[[143 142 118 152 133 134 140 133 133 131 127 143 123]
 [122 133 126 135 129 145 124 128 128 117 129 132 136]
 [124 127 125 114 136 123 137 121 126 119 129 124 145]
 [132 124 110 128 147 111 136 144 131 134 136 136 132]]
|
[[132 124 122 143]
 [124 127 133 142]
 [110 125 126 118]
 [128 114 135 152]
 [147 136 129 133]
 [111 123 145 134]
 [136 137 124 140]
 [144 121 128 133]
 [131 126 128 133]
 [134 119 117 131]
 [136 129 129 127]
 [136 124 132 143]
 [132 145 136 123]]

[[140 130 140 128 120 141 125 133 127 119 114 144 130 115]
 [114 135 114 145 121 122 132 132 106 132 115 124 137 147]
 [135 129 143 121 136 125 131 129 137 130 132 135 105 139]
 [128 117 130 131 119 128 154 140 126 119 124 129 119 145]
 [122 131 115 129 128  99 111 137 127 149 126 119 122 120]]
|
[[122 128 135 114 140]
 [131 117 129 135 130]
 [115 130 143 114 140]
 [129 131 121 145 128]
 [128 119 136 121 120]
 [ 99 128 125 122 141]
 [111 154 131 132 125]
 [137 140 129 132 133]
 [127 126 137 106 127]
 [149 119 130 132 119]
 [126 124 132 115 114]
 [119 129 135 124 144]
 [122 119 105 137 130]
 [120 145 139 147 115]]

[[132 125 130 132 137]
 [136 131 103 154 137]]
|
[[136 132]
 [131 125]
 [103 130]
 [154 132]
 [137 137]]

[[113 132 123 124 112 133 120 114]
 [122 103 152 122 131 136 125 126]
 [135 124 124 127 123 119 126 129]]
|
[[135 122 113]
 [124 103 132]
 [124 152 123]
 [127 122 124]
 [123 131 112]
 [119 136 133]
 [126 125 120]
 [129 126 114]]

[[134 127 129 139 124 107 139 132 130]
 [135 132 117 134 136 127 143 109 122]]
|
[[135 134]
 [132 127]
 [117 129]
 [134 139]
 [136 124]
 [127 107]
 [143 139]
 [109 132]
 [122 130]]

[[140 108]
 [120 106]
 [128 108]
 [127 117]
 [146 131]
 [128 118]
 [107 144]
 [121 118]
 [132 140]
 [127 124]]
|
[[127 132 121 107 128 146 127 128 120 140]
 [124 140 118 144 118 131 117 108 106 108]]
---
[[118 126 131 133 129 138 128]
 [130 127 130 123 134 141 128]
 [129 121 131 151 129 136 126]
 [123 121 126 135 132 122 125]
 [129 121 130 134 121 127 128]
 [155 125 125 112 129 119 129]]
|
[[130 127 130 123 134 141 128]
 [123 121 126 135 132 122 125]
 [155 125 125 112 129 119 129]]

[[124 135 115 133 113 136 128 138]
 [125 135 121 137 118 141 125 141]
 [101 127 123 130 133 121 125 129]
 [115 120 132 137 130 118 124 141]]
|
[[125 135 121 137 118 141 125 141]
 [115 120 132 137 130 118 124 141]]

[[133 125 128 118 139 140 115 147 117 119 110 118 147 136 121]
 [118 136 124 139 121 120 136 109 139 138 144 135 113 124 139]
 [119 136 124 139 121 121 134 111 139 137 144 134 115 126 138]
 [118 137 125 139 121 120 140 105 139 139 146 138 108 121 141]
 [130 129 124 122 135 133 115 141 123 123 115 122 139 141 125]
 [129 130 123 124 133 131 116 139 125 125 118 124 137 142 126]]
|
[[118 136 124 139 121 120 136 109 139 138 144 135 113 124 139]
 [118 137 125 139 121 120 140 105 139 139 146 138 108 121 141]
 [129 130 123 124 133 131 116 139 125 125 118 124 137 142 126]]

[[138 122 141 113 140 131]
 [142 112 136 104 126 127]
 [143 144 113 120 129 117]
 [142 136 116 118 124 118]
 [136 110 141 113 126 132]
 [132 126 133 128 128 130]
 [135 108 138 113 120 131]
 [136 144 114 133 125 121]
 [138 118 143 112 137 132]
 [136 128 133 120 135 128]
 [140 145 126 123 144 123]]
|
[[142 112 136 104 126 127]
 [142 136 116 118 124 118]
 [132 126 133 128 128 130]
 [136 144 114 133 125 121]
 [136 128 133 120 135 128]]

[[106 121 128 108 127]
 [147 137 131 129 110]]
|
[[147 137 131 129 110]]

[[133 133 140]
 [119 142 148]
 [122 137 103]
 [117 140 134]
 [135 133 139]
 [132 136 116]
 [110 141 129]
 [115 136 103]
 [116 137 123]
 [112 142 136]
 [154 128 128]]
|
[[119 142 148]
 [117 140 134]
 [132 136 116]
 [115 136 103]
 [112 142 136]]
---
[[138 122 139 130]
 [143 126 112 124]
 [147 116 102 121]]
|
[[126 112]
 [116 102]]

[[101 134 121 124]
 [107 102 135 124]
 [147 110 133 125]
 [127 144 132 151]]
|
[[102 135]
 [110 133]]

[[153 103 146 125]
 [133 135 133 111]
 [126 139 120 100]]
|
[[135 133]
 [139 120]]

[[154 133 132 121 130]
 [121 138 144 134 116]
 [123 127 142 118 148]
 [158 144 135 105 135]]
|
[[138 144]
 [127 142]]

[[104 106 123 123]
 [122 117 138  98]
 [115 112 111 136]]
|
[[117 138]
 [112 111]]

[[109 126 125 134]
 [125 106 103 100]
 [115 144 118 127]
 [127 124 128 127]]
|
[[106 103]
 [144 118]]
---
[[142 151 150 153 151 149 151 151 145 147 139 149 149 148 148 142]
 [142 153 154 154 147 148 152 156 148 146 140 150 151 145 149 144]]
|
[[142 142]
 [151 153]
 [150 154]
 [153 154]
 [151 147]
 [149 148]
 [151 152]
 [151 156]
 [145 148]
 [147 146]
 [139 140]
 [149 150]
 [149 151]
 [148 145]
 [148 149]
 [142 144]]

[[124 133 112 119 123 133 134]
 [125 125 132 128 127 127 122]
 [128 127 124 128 134 125 115]
 [128 134 107 119 119 130 129]
 [122 122 131 157 131 129 130]
 [123 128 119 136 121 134 139]
 [128 125 142 120 129 123 127]
 [132 133 114 130 131 127 129]
 [129 126 120 147 137 127 123]
 [125 123 155 124 117 133 141]
 [129 129 137 116 114 133 134]]
|
[[124 125 128 128 122 123 128 132 129 125 129]
 [133 125 127 134 122 128 125 133 126 123 129]
 [112 132 124 107 131 119 142 114 120 155 137]
 [119 128 128 119 157 136 120 130 147 124 116]
 [123 127 134 119 131 121 129 131 137 117 114]
 [133 127 125 130 129 134 123 127 127 133 133]
 [134 122 115 129 130 139 127 129 123 141 134]]

[[123 127 121 113 108]
 [119 129 104 134 118]
 [138 142 136 149 143]
 [128 127 129 128 128]
 [127 144 138 126 120]
 [128 128 128 129 128]
 [128 129 129 128 128]
 [128 128 128 129 129]
 [127 128 127 127 128]
 [127 127 128 128 128]
 [130 115 128 111 124]
 [117 128 105 135 118]]
|
[[123 119 138 128 127 128 128 128 127 127 130 117]
 [127 129 142 127 144 128 129 128 128 127 115 128]
 [121 104 136 129 138 128 129 128 127 128 128 105]
 [113 134 149 128 126 129 128 129 127 128 111 135]
 [108 118 143 128 120 128 128 129 128 128 124 118]]

[[121 122 132 138]
 [129 150 125 114]
 [133 147 126 130]]
|
[[121 129 133]
 [122 150 147]
 [132 125 126]
 [138 114 130]]

[[135 123 113 136 129 154 142]
 [126 120 108 133 132 147 142]
 [115 121 110 138 128 144 142]
 [100 147 155 139 117 141 138]
 [109 154 138 123 125 149 140]]
|
[[135 126 115 100 109]
 [123 120 121 147 154]
 [113 108 110 155 138]
 [136 133 138 139 123]
 [129 132 128 117 125]
 [154 147 144 141 149]
 [142 142 142 138 140]]

[[113 111 119 118 125 130 126 125]
 [111 143 113 124 139 157 134 119]]
|
[[113 111]
 [111 143]
 [119 113]
 [118 124]
 [125 139]
 [130 157]
 [126 134]
 [125 119]]

[[122 132 147 146 117]
 [131 118 142 109 145]
 [128 128 140 150 126]
 [122 150 139 145 122]]
|
[[122 131 128 122]
 [132 118 128 150]
 [147 142 140 139]
 [146 109 150 145]
 [117 145 126 122]]

[[108 131 144 118 118 142 133 136 114 119]
 [141 128 125 136 137 127 127 121 125 123]
 [133 132 142 134 136 142 133 123 107 106]
 [149 130 130 143 145 132 129 115 115 111]
 [127 131 140 130 131 140 132 126 111 112]
 [115 125 119 118 115 118 125 138 146 149]
 [110 128 134 117 116 133 130 138 127 132]
 [116 131 143 123 124 142 134 131 111 115]
 [116 126 126 120 118 125 127 136 136 139]]
|
[[108 141 133 149 127 115 110 116 116]
 [131 128 132 130 131 125 128 131 126]
 [144 125 142 130 140 119 134 143 126]
 [118 136 134 143 130 118 117 123 120]
 [118 137 136 145 131 115 116 124 118]
 [142 127 142 132 140 118 133 142 125]
 [133 127 133 129 132 125 130 134 127]
 [136 121 123 115 126 138 138 131 136]
 [114 125 107 115 111 146 127 111 136]
 [119 123 106 111 112 149 132 115 139]]

[[153 128 118 100 112]
 [153 146 150 154 133]
 [153 117 126 134 116]]
|
[[153 153 153]
 [128 146 117]
 [118 150 126]
 [100 154 134]
 [112 133 116]]
---
[[127 130]
 [124 128]
 [107 129]]
|
[130 124]

[[149 136 138 112 133]
 [109 141 149 150 107]
 [153 132 144 125 119]]
|
[133 150 144]

[[128 104 143 117]
 [127 113 137 115]
 [104 147 110 134]]
|
[117 137 147]

[[124 136 127 139]
 [133 109 129 120]
 [124 128 123 139]
 [122 149 138 132]
 [133 125 130 130]]
|
[139 129 128 122]

[[122 113 125 131 133]
 [102 119 129 124 138]
 [142 118 125 133 115]
 [124 138 134 138 125]]
|
[133 124 125 138]

[[124 131 123 115]
 [129 129 129 116]
 [115 122 127 105]]
|
[115 129 122]

[[142 136 133]
 [133 129 134]
 [133 155 127]]
|
[133 129 133]

[[158 123]
 [153 110]
 [158 115]
 [155 131]
 [155 138]]
|
[123 153]

[[142 141 106 143 131]
 [150 151 122 132 120]]
|
[131 132]
